(in the rows, 128 means zero)
Which row each row swaps with, under one turn or mirror:
sof: [119 147 100 138 156  93 149 134  85 121 124 121 128 137 141 157 114 146
 132 138 105 137 124]
Pozo: [153 128 135  90 156 115 180 157 122 144 116 141 144  99 124 125 147  88
 143 113 109 142 140]
gor: [172 111 113 139 110 126 159 116 126 143 170 120 151 118 133 108 123 124
 130 135 142 102 184]
sodiv: [182 150 117 138 112 134 176 146  85 133 131 118 139 140 148 125 160 113
 142 167 103 120 151]
fel: [150 128 136  94 148 126 171 154 122 147 114 150 149  95 124 125 142  86
 147 115 105 139 146]
Vati: [133 113  96 118 142 112 149 153 120 128 125 146 145 119 107  92 108 111
 120 173 108 139 128]
gif: [168 110 127 127 164 114 167 146 122 129 156 147 101 135 141 141 127 148
 154  98 116  87 151]
vetur: [130 108 134 122 162 109 167 144 122 138 150 145 116 126 117 148  92 139
 140  92 110 105 169]
rokur: [166 175 106 130 126 134 155 163 131 108 156 132 110 124 127 152  99 155
 136 128 123 123 169]
savi: [142 134 130  95 151 111 181 159 122 147 126 136 145 100 122 129 136  88
 152 111 101 152 134]
dav: [179 151 146  92 136 133 126 164  97 127 149 119 127 115 115 161 126 103
 141 130 124 120 158]
pimas: [142 135 115  95 160 110 178 158 116 135 111 143 145 103 121 130 128  88
 146 112  98 148 133]
rubop: [128 109 133 120 161 113 164 148 121 141 155 145 109 128 115 148  94 136
 133  93 118 107 168]
Toguv: [123 108 127 120 157 108 164 142 120 144 157 144 115 128 114 146  91 138
 135  95 113 109 167]
Mer: [124 149 108 125 164  99 181 158 107 122 107 139 132 116 136 150 120 123
 139 122  97 151 122]
sulit: [125 144 100 135 154  93 154 140  78 121 124 130 130 136 150 160 119 141
 128 130 105 143 121]
fev: [148 127 142  89 147 121 164 154 124 144 127 138 148  95 120 126 148  84
 146 118 109 145 145]
zaban: [156 171 120 124 110 129 159 130  99 122 148 106 157 105 147 157 125 113
 140 110 134 146 156]
vugaf: [164 109 133 128 161 112 163 144 115 131 151 146 108 136 142 139 140 148
 153  95 112  86 147]
lif: [168 131 156  80 138 124 135 152 107 148 143 133 132 111 130 134 144  84
 142 123 122 123 153]
Sufez: [146 123 101 115 144 106 137 135 116 125 141 135 140 114 109 108 107 126
 106 174 135 142 118]
tob: [131 140 108 144 146  93 141 130  72 131 133 117 120 151 143 156 119 148
 129 144 117 125 137]
kuvin: [170 123 106 139 111 142 175 131 140 133 164 126 146 120 127  99 118 130
 134 137 137 103 187]
vora: [171 109 113 137 106 133 164 115 129 133 171 122 144 128 131 102 127 123
 135 132 139 105 179]
fus: [172 171 121 133 107 128 157 127  89 124 145 102 157 114 150 149 139 118
 139 124 133 134 160]
Baf: [119 117 127 119 149 101 155 135 117 146 163 136 123 120 117 152  84 132
 124  96 116 120 171]
bimas: [169 176 104 120 121 144 160 168 124 114 162 135 117 129 118 147  96 142
 140 131 121 113 172]
gaz: [134 128  98 113 148 108 127 146 125 127 136 136 143 121 115 104 103 125
 105 178 122 130 133]
Zale: [155 120 114 126 131 125 170 160 107 148 131 132 138 142 116  89 143 110
 133 184  92 126 149]
sezim: [124 105 128 120 161 107 170 143 122 145 158 142 117 127 125 148  94 133
 137  92 110 104 160]
muv: [152 113 100 127 134 123 164 152 107 153 122 138 135 131 115  92 131 115
 128 186  92 124 150]
fanob: [175 133 159  88 142 129 141 152  90 152 146 125 126 102 115 142 139  91
 131 132 123 129 149]
diduz: [157 121 104 123 147 105 117 139 123 106 140 129 137 131 122 118 122 144
 112 159 139 131 112]
Vum: [160 160  92 136 120 142 176 157 143 104 162 135 137 119 122 126  97 150
 132 136 118 113 169]
Rimam: [134 119 115 122 142 118 164 157 118 147 134 145 140 132 110  92 125 115
 134 191  96 126 140]
Nati: [144 118 103 119 134 123 168 159 112 144 132 144 137 136 110  96 121 115
 125 193  94 127 144]
Mosak: [129 136 110 144 143  91 138 124  72 131 132 124 124 146 141 153 116 151
 124 139 115 125 132]
lon: [161 171 119 126 129 134 146 169 110 114 167 122 112 133 113 157 103 149
 129 136 111 114 174]
tigo: [172 119 111 141 110 141 174 129 143 125 168 128 154 119 127 103 115 134
 141 138 133 102 177]
Fazam: [175 114 117 135 164 110 148 141 125 124 150 135 124 135 152 131 140 155
 137 106 130  91 122]
Mikez: [178 142 118 139 116 137 179 150  94 137 127 126 134 137 145 115 161 112
 152 173 103 122 152]
dokev: [184 119 121 141 153 113 146 140 123 119 157 133 116 131 161 142 138 156
 147 116 126  91 129]
Vuvig: [136 121 111 148 141 100 135 122  73 140 134 121 122 150 142 139 126 150
 125 152 119 115 143]
lubak: [177 137 116 131 110 129 175 157  91 143 127 127 133 138 137 109 159 111
 148 175  99 119 157]
kuged: [126 144 106 117 160  90 179 160 110 126 109 136 140 111 134 141 123 118
 135 119  95 153 119]
lito: [171 153  97 137 126 144 179 158 149 108 167 135 134 122 127 121 101 152
 131 132 120 112 168]
gal: [137 111 102 119 144 121 150 151 111 141 129 145 138 126 110  98 121 113
 126 192  99 125 145]
ruvom: [181 116 106 132 146 110 139 124 124 104 151 135 131 124 153 133 142 148
 139 107 140 102 123]
gegov: [178 167 115 138 111 130 162 139  81 129 138 108 146 128 151 138 159 118
 142 147 124 134 162]
vuli: [161 126 154  94 144 126 158 165 106 152 132 129 140 104 115 120 148  78
 148 128 106 128 152]
bini: [120 117 121 121 161 106 160 138 117 141 156 130 126 119 115 151  84 133
 124  95 111 113 171]
rogav: [125 153 104 125 161  91 176 148  99 119 109 133 132 125 136 153 124 128
 135 122 102 150 119]
gof: [171 169 116 132 107 130 156 128  94 121 140 102 156 119 155 152 141 118
 137 122 134 140 153]
beko: [179 161 121 133 105 139 158 134  88 128 136 106 145 128 153 141 159 116
 146 137 119 132 160]
memup: [174 117 106 138 116 142 174 131 142 127 172 127 149 118 129 103 117 126
 134 137 142  99 174]
rad: [172 115 111 137 112 140 172 126 139 132 169 124 155 118 127 104 120 128
 135 133 137  99 181]

Swapped with Toguv: rad
Swapped with Zale: pimas
Swapped with fanob: Sufez
Swapped with fus: Mosak
Swapped with Nati: Pozo
Swapped with Fazam: bimas
Swapped with sulit: gegov

Which row each row swaps with, under one turn or mirror:
luza: [112 124 154 172 118 133 126 146 118 119 122 167 129 131 130  96 124]
vuro: [ 69 113 126 131 128 107  83 124 129 133 129 145 138 127 166 145 143]
res: [116  63 153 145 111 145 121 137 144 147 126 131 133 130 137 167 122]
Nibot: [ 89  69 182 127 123 134  95 140 151 129 150 121 143 117 168 135 113]
Sorof: [ 90 113 136 140 109 104 111 119  90 104 127 142 129 100 123  94 124]
Fesa: [ 79 113 144 157 110 117  92 102 136 121 132 138 168 146 160 157 120]
fabo: [125 122 150 164 112 137 126 148 120 121 132 174 128 134 140  98 113]
mab: [121 129 156 155  79 138  90 141 150 121 151 111 140 134 116 154 120]
Muf: [ 76 105 117 129 135 109  87 124 120 128 144 145 135 133 164 144 147]
Fuv: [103 114 136 143 108  95 121 125  97 113 127 153 134  93 117  99 123]
nutat: [ 95 120 155 138  99 140 125 115 126 166 145  87 124 126 126 122 104]
tup: [ 74 108 119 128 137 111  84 135 119 135 138 147 129 129 159 148 138]
Fupid: [ 89 128 159 138  94 141 121 116 126 168 144  86 130 122 129 117 117]
Gefo: [ 81 114 122 133 132 111  90 130 120 142 127 157 128 128 168 146 138]
faleb: [110  63 148 155 122 149 118 134 148 140 125 147 134 123 137 162 124]
gen: [ 81 117 144 151 102 111  99 108 124 125 132 140 171 157 163 157 123]
Bip: [109 113 158 113  84 157 108 117 128 128 141  97 138 117 116 104 104]
vakur: [ 77 112 148 160 101  92 145 122 124 118 134 136 122 101 130 110 143]
gigir: [ 77 108 122 135 135  97  94 132 111 140 128 154 130 122 165 139 138]
fil: [113 120 156 173 113 128 124 141 106 114 136 170 125 134 147 102 114]
tusak: [ 96  77 184 129 115 135  98 135 160 131 142 120 138 111 169 146 118]
kan: [136 141 162 145  89 130  91 135 144 113 157 118 136 128 123 144 118]
vog: [ 96  63 177 132 128 137 102 133 147 134 151 117 144 117 167 139 115]
pilin: [106 111 147 181 106 127 125 153 119 128 127 174 140 136 136 107 115]
keko: [ 94 113 131 141 109 101 105 121  89 109 120 146 133 100 113  99 119]
nafo: [ 94  67 178 128 128 139 101 140 154 141 139 121 135 110 164 141 113]
Gotop: [108  95 163 115  87 155 100 121 127 119 133  98 135 110 112 102 104]
Vasak: [ 77 115 147 148 103 118 102 113 138 123 129 147 172 155 159 155 134]
mobe: [114 121 152 171 108 131 133 151 111 111 125 161 135 128 144  97 110]
div: [ 79 114 144 155 104 104 104 111 129 118 125 145 169 152 163 149 126]
vaza: [113  66 157 152 123 137 117 142 138 152 129 143 145 129 136 169 123]
Ril: [ 98  69 191 128 109 135 106 142 139 140 145 120 133 119 176 130 127]
siza: [ 91 121 134 141 102  95 109 118  92 112 122 147 136 101 119 100 128]
Vivuk: [ 96 117 136 145 100  96 121 111  90 113 131 151 141 102 128  99 124]
Bupan: [120  97 159 117  80 154 113 115 123 135 149  97 129 111 111 114 108]
zuso: [122  94 160 113  92 154 107 120 120 128 141 101 142 105 106 110 112]
kifus: [110  97 160 115  92 155 104 120 120 123 139  92 127 108 113 106 105]
ter: [ 82 116 131 127 119  99  85 135 109 142 138 140 128 129 172 150 153]
nedu: [131 140 152 144  81 139  97 140 134 111 146 102 128 125 118 147 117]
nage: [131 130 163 143  88 144  93 132 137 111 160 109 118 130 121 146 122]
Sok: [ 96 119 131 137 105 107 113 114  91 108 129 148 150 105 119  92 130]
katif: [115  55 156 146 114 141 125 140 141 141 130 146 135 127 135 162 128]
Pata: [ 79 110 152 161 105  97 143 129 121 129 136 135 122  92 128 109 147]
vod: [130 140 169 149  94 139  91 136 142 116 145 105 132 128 111 142 122]
Rofut: [ 93  75 183 119 110 141  99 133 156 136 144 103 137 119 163 139 118]
besi: [111  92 165 117  84 154 110 123 125 133 136  99 130 111 113 104 107]

Swapped with Sok: zuso
Swapped with tusak: Gefo
Swapped with Rofut: gigir
Swapped with katif: gen

Which row each row swaps with, under one turn or mirror:
Sokap: [ 92 124 135 145 127 123 137 123 133 141 139 104  81 125 112 110 118 150]
rusob: [124  94 129 142 144 104 118 156 128 115 126 163 118 107 129 136 114 100]
Kete: [119 142 139 186 160  94 153 159 122 155 148 117  96 132 106 152 153 123]
duvu: [ 90 120 125 150 118 119 132 115 133 125 148 108  90 128 106 123 108 144]
dukon: [120 133 133 176 134 163 123 180 115 141 113 103 115 117 146 168 124 139]
sune: [124 130 131 158 127 153 113 186 124 136 127  94 126 127 140 164 122 144]
gizib: [117 129 141 170 119 154 112 176 111 117 118 115 103 130 145 167 125 145]
Donaf: [113  92 139 133 144 124 125 155 110 117 134 166 121 108 142 144 109 107]
vis: [117 147 139 184 149  99 147 161 122 149 163 116  90 127 104 144 156 119]
sanul: [120  87 130 147 156 118 112 155 117 114 133 162 115 115 138 128 110  90]
vigi: [124  98 141 132 140 107 123 145 116 117 128 162 128 112 145 131 119 100]
sed: [111 151 144 192 155 102 153 152 112 143 154 101  96 128 102 147 149 129]
vaka: [126  75 129 160 167 119 111 152 133 125 139 150 116 119 149 124 128 105]
Lefen: [108 152 126 189 159 103 149 164 109 141 156 110  92 123 103 138 155 117]
bofiz: [102 133 126 168 149 174 117 127 125 144 169 132 138 115  98 146 142 135]
Vafa: [103 129 128 168 162 176 119 138 118 140 170 138 138 114 100 134 136 139]
Faman: [134 124 145 180 171 121 130 117 101 147 113 115 145 116  98 130 135  99]
daru: [128 132 148 174 130 153 123 177 118 135 124 104 110 133 150 171 129 145]
vem: [102 116 140 177 136 159 113 126 126 135 185 133 125 102 104 125 144 128]
nid: [ 90 125 134 150 137 116 148 121 141 124 142 120  93 133 100 116 107 145]
leza: [139  90 122 139 139 121 133 149 127 117 138 156 118 102 141 126 109 111]
pupem: [129 135 135 171 125 151 124 181 111 132 130  96 122 136 152 163 130 133]
nifaz: [135  88 140 145 138 108 130 150 118 112 141 155 124 116 140 133 109 100]
tapo: [120 119 133 184 133 146 125 179 114 127 119  93 107 134 150 166 117 138]
kom: [118 117 124 164 132 146 109 164 117 153 117  87 100 132 157 153 141 125]
zibim: [107 149 146 197 159 112 142 168 120 157 157 110  92 116  99 142 141 119]
tovit: [126 124 154 175 177 130 134 114 100 139 129 116 133 116  90 118 125  91]
vam: [ 98 127 120 166 160 172 118 131 127 130 177 134 140 122 110 142 130 137]
dopip: [109 152 142 188 153 105 149 160 117 151 158 107  90 126 102 138 156 118]
Sorus: [122 137 141 175 172 125 128 118 101 139 123 124 125 112  89 109 121  87]
sis: [123  90 117 142 144 113 115 151 111 120 136 158 126 110 141 143 121  90]
kis: [ 87 137 131 143 150 138 140 125 130 129 145 105  94 150 112 112 104 134]
zubu: [130  76 129 141 154 112 120 149 125 116 132 157 108 105 138 145 117 122]
sul: [109 122 131 165 170 172 109 132 134 139 168 144 131 117 105 128 143 136]
rozog: [129 116 151 179 174 130 129 117  95 138 132 109 124 115  88 128 115  92]
buri: [ 96 126 131 149 124 116 136 123 133 131 141 116  83 129  92 113 109 143]
geze: [112 125 132 176 123 152 115 181 106 140 121  94 101 123 151 161 129 134]
ziz: [128 129 146 170 179 123 133 111  95 136 135 123 137 116  91 131 130  93]
liva: [120 123 120 156 135 151 109 171 109 132 110 100 115 122 149 168 138 148]
Rafu: [130 127 155 175 174 133 133 114  98 138 123 111 140 119  98 119 120 102]

Swapped with nid: bofiz
Swapped with geze: sanul
Swapped with zubu: liva
Swapped with kom: vaka

